Each row is where one point has got to under a steady rotation. How many steps took it there?
The counts run from 0 to 742.
[160  97 125 138 157  65 152 110 106 126 125 117 144  91 182 140 147 122
 126 150 110 144 125 118  79  65 152 140 138 129 109  89 143  93 132 149
  84 116 116 144 168 115 119 142  82 123  88 147] | 538
[107 128 118 154 169 125 118 138 147 102 130 142 126 109 129  74 115 142
 116 143 170 103 171  86  90 127  87 114 117 117  85 167 108 116 140  92
 102 145  91 109 101  79 176 139 166 152 157 133] | 257
[130 164 146 108 156 172  96 174 147  92 112 148 139 141 124 100 142 105
 105 145 167 110 163 126 161 114  79 130 151  79 129 196 110 163 123 132
 137 191 103 122 103 121 172 158 120 142 130 115] | 507
[157 103 170 124 174 157 116 131 139 120 151 168 124 120 172 118  78 134
  34 110 154 121 114 144 108 148 144 116 148  78 143 138 120 119 138 137
 144  98 101 137 133 119 117 122 154 143 118 130] | 251
[162 140  81 135 139 121 115 105  98 145 112 117 119 103 160 157 133  97
 166 129 114 140  78 140 111 108 150 175 156 162 140 139 164 145 132 151
 195 135 129 135 148 169 104 159 108 134  84 133] | 417
[145  85 175 130 137  74 141 121 120 143 111 103  77  97 132 134  95 144
 140 144 141 138  87 161 140 129 176 129 109  99 183 100 138 117  91 108
 109 138 172 147 131 124 109 107 112 118 112 161] | 399
[142  90 142 192 144 147 116 142  64 135 128 120 154 143 136 114 112 116
  97 102 123 183 110 144 120  97 139 156 141  90 102 161  94 108 153 177
 104  91 139 119 154 126 134 145  68 175 130 129] | 427
[159 134  95 136 126 109 139 101 141 144 127 110 112  88 158 150  96 111
 169 131 119 132  72 124  83 111 167 140 137 184 105  97 158  93 102 138
 135 100 105 170 161 111 107 165 123 121 133 141] | 347
[165 143 180  87 155  88 151 153 133 136 126 119 102 114 114  97 100 139
 141 144 135 113 111 146 176 135 119 110 163 105 193 130 141 123  68 124
 102 162 112 167 101 123 154 118 186 137 138 130] | 6
[124 146 140  75 135 170 127  93 213 117 139 126 111 150 128 134  86 130
 115 128 138  96 116 127 135 183 128 134 107 146 179 100 175 133 107 108
 168 133 145 125 154 118  92 112 122 106  97 124] | 377
[169  96  81 103 152 104 129 118 149 141 186 139 131 149 108 160 178 171
 140 118 104 162 125 136 123  85 164 101 136 182 105 126 143 117 175 112
 133 126 144 112 147 147 105  93 134 120 100 132] | 604
[124 169  91 148 146 118  90 129 162 139 151 109 160 139 131 142 150 142
 178 143 113 142 111  87 102  75 126 104 163 221  76 161 129 102 141 103
 113 138  93 124 159 139 135 139 126 130 114 112] | 412
[143 104 113 144 110 108 152 108  68 149  99 115 114 106 127 164 113  98
 152 125 113 147 117 143 165 124 119 184 111 150 159  88 159 165  96 171
 141 119 176 117 147 109 101 116 133 152 126 160] | 90
[ 62 106 134 137 150 160 100  98 131 129 122 171 154 171  70 130 128 117
  63 148 142 134 161 136 164 136  99 123 157 107 131 136 118 133 120 112
  66 130 139  99 106  95 146 111  97 154 121 125] | 706
[119 154  99 137 134 145  90 122 171 138 135 109 161 164  96 106 112 137
 176 132 129 146 137  85 131 116 109 174 123 148 111 149 120 141 150 119
 162 152 126 135  93 110 178 155  59 152 134 110] | 231
[139 115  97 159 150  84 122 140 139 135 133 111 152 173 123 129 170 157
 170 161 116 171 120 106 105  81 128 127 121 185  85 164 112 111 135 116
  90 168 137 111 133 129 145  92  66 120 114 151] | 603
[129 157 149  99 149 145  87 164 125 144 114 157 151 153 107 149 143 161
 121  88 110 124 173 151 160 135  79 131 163  75 124 155  94 147  68 113
 145 136 147  74 150 150  98 154 141 115 155  96] | 180
[100 119 149 114  88 156 111 147 137 134 115  81 136 129 112 131  94 174
 174 124 111 115 101 106 135 179 102 147 121 125 174 117 134 131 132 105
 143 155 187 135 134 103 130 191 114 111 141  82] | 499
[107  89 123 163 169  92 163 186  81 115 134 134 110 118 114 129 178 110
 126 163 168 108 139 143 126 180  68 134 123 118 140 159 111 171 114 124
 127 169 144  88 116 105 121 104 191 131 157 154] | 455
[125 160 139 154 117 137 152 104  90 116 122  98 137 135 118 108  84 109
 134 117 121 126 171  85 160 127  76 188  69 144 133 105 149 142 115 172
 129 127 129 147 120  54 165 133  99 171 145 159] | 293
[167 125 114 104 123  94 111 144  80 115 113 112 108 101 122 105 123  86
 109 154 120 136 102 142 160 130  85 140 150 175 145 104 122 150 123 180
 110 148 126 184 100  95 176  98 133 155 108 169] | 543
[106 138 131 148 123 137  96 161 133 128  83  90 132 124 134 120 137 127
 159 169 122 117 112 112 105 147  82 159 119 125 115 153 100 126 115 147
 120 183 145 151 151  83 146 183  48  99 131 113] | 172
[120  80 147 112 165 128 174 107 133 115 152 159 140 119 139 160 155 113
  99 135 133  81 164 105 114 140 127 106 145  64 133  98 135 124 120 137
 122 104 108 112 157  87  93 164 159 106 132  79] | 711
[134 105 153 180 105 120 135 187  74 133 117  83 131 145 144  97 109 108
 145 141 133 141  94 148 146 162  97 188 106 111 146 143  94 136 129 178
 118 151 159 160 136  88 150 143  74 148 142 148] | 363
[144 132  91 144 118 123 111 107  94 163 111 155 125  90 113 146  91 134
 157  96  99 166 107 145 129  75 161 160 125 157  94 120 136  93 105 139
 109 101 147 112 157 118  78 147 113 159 144 163] | 155
[151 124 173  70 160 177 119 117 181 114 166 159 116 133 140 117  82 144
  64 108 131  86 114 143 147 169 136 126 131 117 172 107 137 123 106 121
 173 106 122 139 156 115 103 116 163 133 105 129] | 314
[140 117 106 116 128 138 140  95 138 133 125 108 129 130 125 109  64  94
 145 120 147 131 127  97 114 125 114 206  92 162 140 102 161 118 141 148
 148 139 128 162 126  70 164 145  58 151 115 144] | 230
[145 145 151 110 142  90  86 178 127 137 105 108 119 116 162  73 110 200
 124 140 116 124 106 129 113 160  79 118 120 138 126 162 102 134 105  96
 165 171 163 132 113 141 149 117 152 127 121 155] | 389
[115 169 129 172 110 128 101 150 110 147 112 117 118 141 124 111 106  70
 130 119 118 165 161 141 155  90 104 129 118 164  96 146  95 134  81 157
  77 135  89 162 109  86 140 120 107 169 153 169] | 485
[168 177 132 143 104 136  83 186 109 125 137  82 107 125 163  92 119 130
 158 121 118 130  81 133 154 135 120 124 134 170 149 167 116 179 127 154
 170 157 131 152 114 147 149 129 157 170 113 161] | 87
[140 179 117 170 134 127 125 138  92 132 134 135 152 103 143  97 132 130
 178 125 120 118 141  72 109  90 100 115 157 166  82 173 116 111 120 125
  99 124  82 126 121 119 145 163 179 164 159 127] | 18
[133 134  95  95 148 152  74 140 145 147  97 170 133 146  96 166 150 147
 123 106 127 151 141 185 140 121 123 139 173  99 109 150 109 133 106 103
 161 139 144  91 138 162  82 162 111  92 134  86] | 243
[105  90  76 137  99 139 134 123 125 116 123 114 115 146 114 140 143 109
 137 138 146 124 170 122 128 150  92 157  69 165 133  87 147 168 171 147
 139 151 156 117 146  67 120 149 104 126 115 148] | 631
[121  91  93 146 106 149 156 138 135 119 165  98 125 190  87 134 117 155
 179 122 115 147 111 111 140 180 110 176  92 159 157 129 138 139 136 142
 170 136 186 104 145 114  85 133 113 139 152 127] | 429
[112 132 172 147 172 105 146 148 125 113 117  97 127  96 162 114 139 110
 157 186 164  91 112 107 131 129 120 106 162 103 174 181 137 125 105 127
  77 172 109 127 112 125 176 134 139 139 148 136] | 135
[162 146 156 106 181  88 111 121 118 136 157 139 169 136 110 133 170 163
 157 122 116 145 136 117 138  76 138 100 191 127 127 153 140 128 142 100
 131 126 119 124 107 171 162 145 170 139 118  69] | 471
[196 150 147 110 108 161  84 146 120 153 152 106 136  99 189 103 125 139
 119 104 109 141 112 132 128  78 157 110 150 155 136 144 145 134 175 144
 158 119 132 148 150 157 132 150 156 163  87 138] | 23
[116 169 125 126 119 157 138 105 143 121 155 106 133 172 102 103  76 161
 153  92 105 131 156  76 149 158  86 174  91 165 143 121 141 125 102 141
 150 120 135 132 116  90 143 140 161 153 172 124] | 558
[205 124  91  75 123 187  92 157 141 133 153 141  99  93 143  99 118 132
 124 107 131 130 145 170 145 120 151 142 120  90 140 136 140 139 180 138
 174 148 126 123 154 110 133 172 142 131 116 132] | 634
